(in the rows, 128 means zero)
Each path below is one point turned by a fixed rotation once a step. After each direction that follows a path, write how fast that rotation turns it, in deg/step (0 if it stays still).
Each turn is a multiple of 5 degrees from 10 to 175, or 0.
Each row of a path follows its step; steps can be skipped.

step 0: [126 133 128 121 122 121 125 132 136 103 126 123 124 127 137 128 135 140
 145 133 131 123 121 130 118 145 128 134 120 141 137 128 123 110 121 108
 127 131 122 128 127 115 124 122 129 121 128 124 116 138 126 128 127 118
 129 129 126]
step 3: [121 130 127 126 116 128 120 131 132 144 116 114 123 118 132 122 139 122
 133 114 138 139 117 134 123 133 117 128 119 132 123 125 133 123 128 120
 120 133 112 123 128 126 118 147 138 129 130 114 122 120 118 125 130 121
 120 133 139]
step 7: [129 119 128 128 123 126 138 116 129 116 136 119 126 136 124 121 136 137
 125 138 135 120 116 133 132 114 126 121 119 138 115 128 111 126 134 121
 117 130 129 125 135 119 134 141 141 124 126 118 138 119 123 145 143 128
 130 124 121]
step 15: [135 134 115 114 133 124 124 122 136 127 131 102 131 128 129 132 127 122
 124 137 123 139 121 129 116 123 124 127 121 129 129 128 123 112 131 130
 146 129 123 120 141 112 125 137 145 124 124 123 129 124 118 118 131 117
 133 126 128]
step 16: [131 133 129 120 131 119 143 112 139 113 123 118 125 125 129 124 126 115
 131 141 136 130 131 129 128 115 121 135 134 128 131 139 126 148 121 132
 146 132 119 122 128 129 133 134 125 133 122 135 131 124 119 139 131 114
 141 135 126]
step 17: [133 115 118 118 121 131 122 133 140 118 112 127 135 132 137 126 129 122
 139 128 134 138 118 110 128 120 130 134 135 129 131 128 119 147 126 112
 128 128 141 133 125 136 139 123 115 124 125 130 136 131 138 136 123 119
 132 132 119]
step 31: [130 121 145 132 126 129 138 120 129 115 126 144 125 126 119 121 130 115
 124 139 124 119 123 129 129 131 127 135 125 132 124 125 140 118 123 110
 129 130 119 130 130 133 121 131 132 132 143 129 120 116 113 126 140 116
 140 141 117]
step 34: [134 145 130 123 130 129 130 128 131 126 115 138 125 131 118 119 125 122
 134 139 149 134 125 126 140 118 117 137 123 123 128 135 111 132 123 132
 118 140 120 124 130 125 123 141 132 113 134 137 123 124 120 140 127 119
 131 142 130]
Directions:
[128 127 126 127 129 129 134 131 128 124 129 127 127 131 128 129 129 125
 127 131 124 127 128 128 130 129 128 129 126 129 126 125 133 127 132 128
 132 126 126 127 131 126 130 124 132 126 127 127 128 126 130 129 132 131
 127 128 126] -> 45
[128 126 128 126 132 128 131 125 128 128 132 127 130 127 132 130 129 129
 132 127 130 132 129 129 128 129 126 129 127 129 123 125 130 127 125 129
 128 124 132 130 127 131 129 131 129 127 128 132 133 129 129 130 128 126
 131 127 127] -> 35
[129 129 128 128 131 130 129 126 130 126 127 127 122 127 131 125 125 126
 126 128 128 132 132 129 130 130 129 129 129 131 126 125 128 132 127 126
 126 131 127 127 126 129 130 131 128 128 129 130 121 127 129 128 127 132
 129 126 131] -> 140
[132 127 127 130 131 128 127 129 129 127 128 130 127 126 126 130 133 133
 131 125 128 131 128 130 127 130 130 129 127 129 129 130 133 131 129 128
 130 126 129 129 126 125 130 128 124 126 130 126 126 127 127 133 127 127
 123 126 128] -> 40
[126 129 130 124 127 127 128 128 127 130 132 126 125 127 128 130 128 129
 128 125 125 130 128 127 127 128 124 123 125 131 131 131 126 125 127 126
 127 131 130 128 126 126 133 127 130 127 125 126 127 129 126 129 128 131
 127 125 124] -> 100
[131 128 124 130 127 128 130 121 126 128 129 133 126 128 127 130 125 129
 128 127 130 127 129 128 127 129 126 126 131 131 125 131 128 128 128 129
 127 130 124 128 129 127 128 126 132 129 129 129 128 127 123 133 128 128
 130 131 127] -> 120
[128 124 130 133 127 128 128 126 130 131 127 127 127 124 127 130 126 128
 129 129 124 128 128 126 135 130 126 126 126 126 126 128 127 129 126 128
 126 129 128 126 129 127 128 129 130 125 132 124 131 125 130 125 129 127
 126 127 128] -> 65

step 10: [137 123 122 141 132 123 125 124 136 118 133 134 124 127 111 127 130 117
 142 133 136 121 139 140 115 119 112 143 129 108 134 130 122 134 126 129
 132 127 141 131 132 126 117 130 127 117 126 122 137 130 128 138 132 121
 120 137 123]
step 12: [131 127 128 135 132 117 130 144 136 134 127 125 134 120 133 129 132 124
 131 121 140 132 136 124 130 123 109 133 132 117 123 147 126 145 116 137
 135 123 123 110 130 137 118 125 137 117 140 135 136 127 124 125 131 130
 137 138 123]
step 19: [117 136 131 119 139 131 127 140 128 117 118 136 124 124 117 132 136 134
 118 140 132 114 132 122 139 130 123 125 119 125 141 123 125 123 117 148
 131 115 139 125 128 124 131 123 123 133 139 140 143 138 133 127 136 133
 124 129 128]
step 20: [133 128 121 137 134 129 121 142 137 131 131 126 133 144 126 124 132 138
 135 119 122 123 130 123 132 132 125 130 135 115 130 117 118 128 113 123
 125 125 143 113 140 125 134 126 117 109 131 133 121 117 134 115 116 135
 125 133 133]
step 24: [132 141 125 113 132 127 120 144 127 128 127 129 133 106 125 123 127 155
 118 130 132 123 125 123 133 114 135 123 126 124 120 139 134 122 125 134
 135 124 131 121 127 118 123 141 121 120 135 139 131 134 118 125 135 130
 122 138 128]
step 30: [139 128 120 128 131 131 113 145 115 124 115 119 121 124 121 124 139 141
 123 128 144 119 120 132 142 130 139 125 131 122 132 135 117 119 125 143
 139 126 131 127 133 132 123 137 129 131 128 135 135 127 118 118 133 125
 118 134 137]
step 35: [132 131 115 127 123 125 127 129 120 130 129 115 128 122 119 109 115 135
 129 121 145 132 129 140 126 125 128 126 124 119 133 138 128 137 136 140
 141 129 128 109 112 119 132 131 117 121 133 137 134 121 121 126 137 125
 125 139 135]
step 37: [144 131 125 119 122 120 121 129 123 121 126 137 128 142 115 128 115 125
 128 127 140 132 135 120 128 118 126 118 129 115 127 128 119 149 117 132
 131 124 139 125 132 120 129 133 121 116 140 131 126 119 145 133 125 130
 119 129 141]
Directions:
[129 127 129 127 123 131 131 128 127 131 129 124 129 131 128 125 127 129
 131 130 130 130 129 133 128 128 128 130 128 130 133 125 125 126 128 129
 130 128 129 126 130 128 129 130 129 129 123 123 129 130 126 125 126 128
 127 128 129] -> 145
[131 129 125 126 125 126 130 129 131 127 131 130 127 129 133 132 130 132
 127 128 129 124 129 130 122 125 126 128 129 127 132 128 128 125 130 126
 127 131 127 129 130 130 127 129 129 129 130 132 129 127 126 128 129 127
 128 126 131] -> 20
[133 131 125 129 129 131 127 128 127 131 129 127 130 127 132 128 127 128
 124 124 125 130 123 124 129 126 131 126 127 127 129 129 125 128 126 128
 127 129 132 131 127 128 133 130 128 125 127 126 131 127 126 131 129 128
 128 129 130] -> 170
[133 128 129 126 129 128 132 132 128 129 127 129 127 128 126 133 130 125
 127 127 127 131 128 129 131 131 127 124 130 128 130 128 131 127 132 129
 133 131 127 126 127 128 127 130 127 124 126 129 126 129 127 131 130 127
 126 130 125] -> 60
[126 126 127 128 129 128 129 124 127 126 127 126 127 125 129 129 130 134
 128 124 126 134 129 129 128 127 125 129 132 126 129 129 127 127 125 128
 134 128 126 129 129 126 129 130 126 128 132 125 127 129 127 129 126 127
 131 125 125] -> 35
[126 126 129 127 127 126 128 126 130 131 126 132 132 125 132 128 126 128
 128 127 131 128 125 127 131 126 128 132 129 125 130 131 130 128 133 131
 128 129 126 128 127 129 128 127 128 127 125 128 129 129 128 123 131 129
 133 128 129] -> 65

step 3: [127 130 132 130 135 129 128 130 122 132 123 139 111 135 134 131 131 130
 107 135 124 121 130 121 133 123 136 115 129 128 126 140 137 129 120 128
 143 127 128 126 140 126 133 121 123 122 121 135 130 121 112 136 112 124
 138 129 148]
step 11: [126 123 129 132 123 126 105 119 128 124 129 143 117 133 138 127 139 118
 130 124 139 135 132 114 125 120 140 125 133 133 131 122 134 115 127 126
 141 122 129 125 139 125 119 132 134 115 138 130 126 118 133 132 110 125
 131 135 138]
step 12: [128 140 123 126 130 132 116 120 126 122 131 133 120 133 129 124 110 128
 130 122 124 122 134 136 115 123 117 139 123 128 130 131 114 113 128 120
 131 126 131 116 133 128 139 136 125 124 119 135 125 136 114 142 114 122
 139 140 141]
step 19: [123 126 133 124 118 128 126 119 130 122 129 141 115 137 131 137 117 122
 135 122 141 120 117 116 137 114 123 108 128 132 132 125 125 124 128 125
 139 120 128 119 126 134 126 134 122 124 121 136 133 127 116 120 125 113
 142 125 138]
step 33: [130 123 123 127 125 129 121 135 126 136 130 144 128 126 144 126 132 124
 125 126 123 126 129 131 123 130 141 119 127 135 126 138 146 125 123 120
 138 140 137 131 135 113 145 121 120 124 124 136 143 140 136 129 112 128
 132 128 139]
step 36: [129 129 130 121 133 131 111 132 118 125 127 125 114 146 136 126 134 118
 120 126 146 126 127 124 129 117 135 122 115 119 144 125 135 132 127 118
 122 130 114 119 127 126 131 136 127 126 145 121 133 120 135 120 128 132
 139 124 136]
step 37: [133 134 122 121 126 130 116 125 124 104 122 143 119 132 123 126 119 119
 122 122 126 127 134 132 117 132 141 128 133 140 139 119 119 130 140 118
 137 135 123 131 145 127 128 131 119 119 131 138 140 127 124 133 129 124
 123 137 133]
step 39: [123 115 135 121 138 133 129 131 130 142 131 121 117 132 115 130 115 117
 124 126 118 127 119 119 114 123 105 136 124 132 122 134 135 135 127 123
 128 120 134 115 123 124 142 137 130 135 134 123 125 129 129 123 140 133
 122 125 118]
Directions:
[128 132 128 130 130 128 131 135 128 125 127 127 125 126 129 123 131 124
 127 128 129 126 127 128 132 129 131 127 129 129 129 130 130 129 130 126
 130 133 127 129 130 124 129 127 129 130 130 126 131 127 128 127 129 129
 125 128 130] -> 95
[127 130 129 130 129 125 127 132 127 127 126 128 130 128 132 130 129 129
 127 129 127 126 125 130 130 127 129 128 126 127 129 131 126 128 128 126
 125 125 125 132 125 129 132 130 127 129 122 130 128 130 129 127 127 125
 133 128 132] -> 155
[129 125 129 128 126 131 124 131 128 129 129 132 130 128 128 124 131 126
 127 130 125 131 126 130 129 125 123 127 126 128 130 130 128 127 126 129
 132 131 128 132 129 128 127 133 128 130 128 125 124 129 131 126 129 130
 130 128 127] -> 115
[132 128 129 126 126 128 131 132 128 129 124 132 126 132 133 129 130 127
 131 127 129 128 129 128 128 125 128 130 128 127 130 122 127 127 125 130
 129 124 126 128 131 128 127 126 127 131 129 130 129 128 127 127 129 129
 127 129 131] -> 85
[127 130 127 131 126 128 132 125 126 125 126 130 129 128 124 126 127 129
 129 130 127 128 130 127 132 128 124 129 127 130 126 128 125 127 127 129
 125 129 126 127 130 128 127 128 123 133 126 130 131 129 129 127 124 130
 129 130 125] -> 100

step 2: [130 132 132 120 123 117 124 131 142 133 123 123 133 127 128 134 119 117
 132 120 140 129 132 124 135 118 140 131 127 137 120 132 139 116 134 116
 132 135 142 132 127 130 131 138 140 131 131 123 137 135 126 127 134 134
 115 129 111]
step 4: [126 126 115 128 122 129 120 128 132 129 122 115 146 133 122 132 133 120
 131 123 139 125 124 123 139 130 122 133 122 142 126 119 145 125 128 129
 128 124 130 135 140 122 124 124 135 119 133 126 122 131 131 129 147 120
 113 122 122]
step 6: [139 132 125 123 112 129 122 130 136 142 127 120 130 128 127 124 125 137
 131 133 122 129 114 101 128 123 123 126 126 138 125 122 135 130 137 138
 128 130 132 134 125 128 120 126 126 111 124 129 136 130 132 117 139 120
 130 124 122]
step 10: [120 133 116 124 116 141 121 131 140 125 118 134 129 132 114 140 120 124
 126 114 130 133 127 117 143 134 136 135 128 122 122 122 138 127 128 124
 139 130 142 130 127 130 140 128 131 131 127 132 130 134 132 132 141 128
 117 121 124]
step 15: [126 135 128 122 126 125 127 134 136 137 130 130 133 134 119 123 145 140
 124 132 128 132 127 126 127 124 126 134 129 127 130 118 133 126 135 113
 127 122 116 142 112 136 141 123 131 125 127 139 130 118 122 125 117 118
 122 118 113]
step 23: [128 137 131 121 120 124 123 123 125 137 127 125 123 133 122 130 129 131
 129 123 125 118 126 119 122 120 119 126 125 129 122 126 137 125 143 120
 128 130 125 141 114 131 121 132 133 107 126 130 135 121 127 121 125 113
 105 134 120]
step 26: [137 133 113 124 118 144 125 131 131 134 119 140 127 124 130 129 127 118
 126 132 135 132 124 133 136 124 130 144 136 127 121 124 142 121 122 133
 146 136 134 139 125 127 130 120 143 125 123 132 130 126 132 138 134 133
 119 126 127]
step 34: [133 128 124 121 134 131 127 128 138 131 133 144 120 114 130 127 132 129
 121 131 140 125 132 135 134 127 139 140 126 129 128 117 136 117 132 121
 131 130 147 134 128 131 130 128 140 132 126 130 137 121 114 120 139 133
 123 124 112]
Directions:
[130 129 128 126 124 128 129 127 132 132 128 130 126 125 132 127 126 127
 130 130 127 128 127 132 129 125 131 129 127 129 126 126 126 127 128 131
 125 130 125 132 130 127 130 126 127 127 130 129 128 126 131 127 127 131
 134 126 127] -> 55
[128 129 130 126 129 124 129 129 129 127 127 129 122 129 132 131 131 132
 132 127 125 126 128 125 126 129 128 128 129 128 129 129 128 129 126 127
 129 131 127 129 127 123 131 128 126 127 122 132 129 127 129 130 127 127
 126 126 125] -> 45
[127 128 131 128 129 126 127 129 128 125 130 123 127 130 130 128 125 128
 124 126 124 126 126 129 125 124 128 133 125 126 127 129 129 125 132 129
 127 132 131 129 128 129 125 127 130 130 125 125 128 125 130 130 128 129
 130 130 127] -> 70
[127 125 127 129 129 125 130 127 126 126 131 128 131 124 128 131 126 131
 126 128 127 132 126 127 130 126 125 131 127 129 126 129 130 130 127 131
 128 126 129 129 130 126 124 130 125 126 128 129 127 130 130 126 122 128
 128 124 126] -> 135
[128 129 124 130 127 128 131 133 129 130 130 130 126 133 129 129 126 126
 129 125 131 129 127 129 129 128 124 128 127 126 124 127 126 124 125 127
 125 126 126 127 123 128 127 127 131 129 125 127 129 132 129 129 124 126
 130 128 128] -> 25
[123 129 132 131 126 129 130 126 133 126 131 129 129 130 126 130 128 129
 126 125 128 130 128 127 129 131 129 129 132 125 130 129 126 128 130 125
 124 131 124 129 127 131 130 132 128 130 129 129 129 127 131 128 128 131
 126 125 129] -> 145
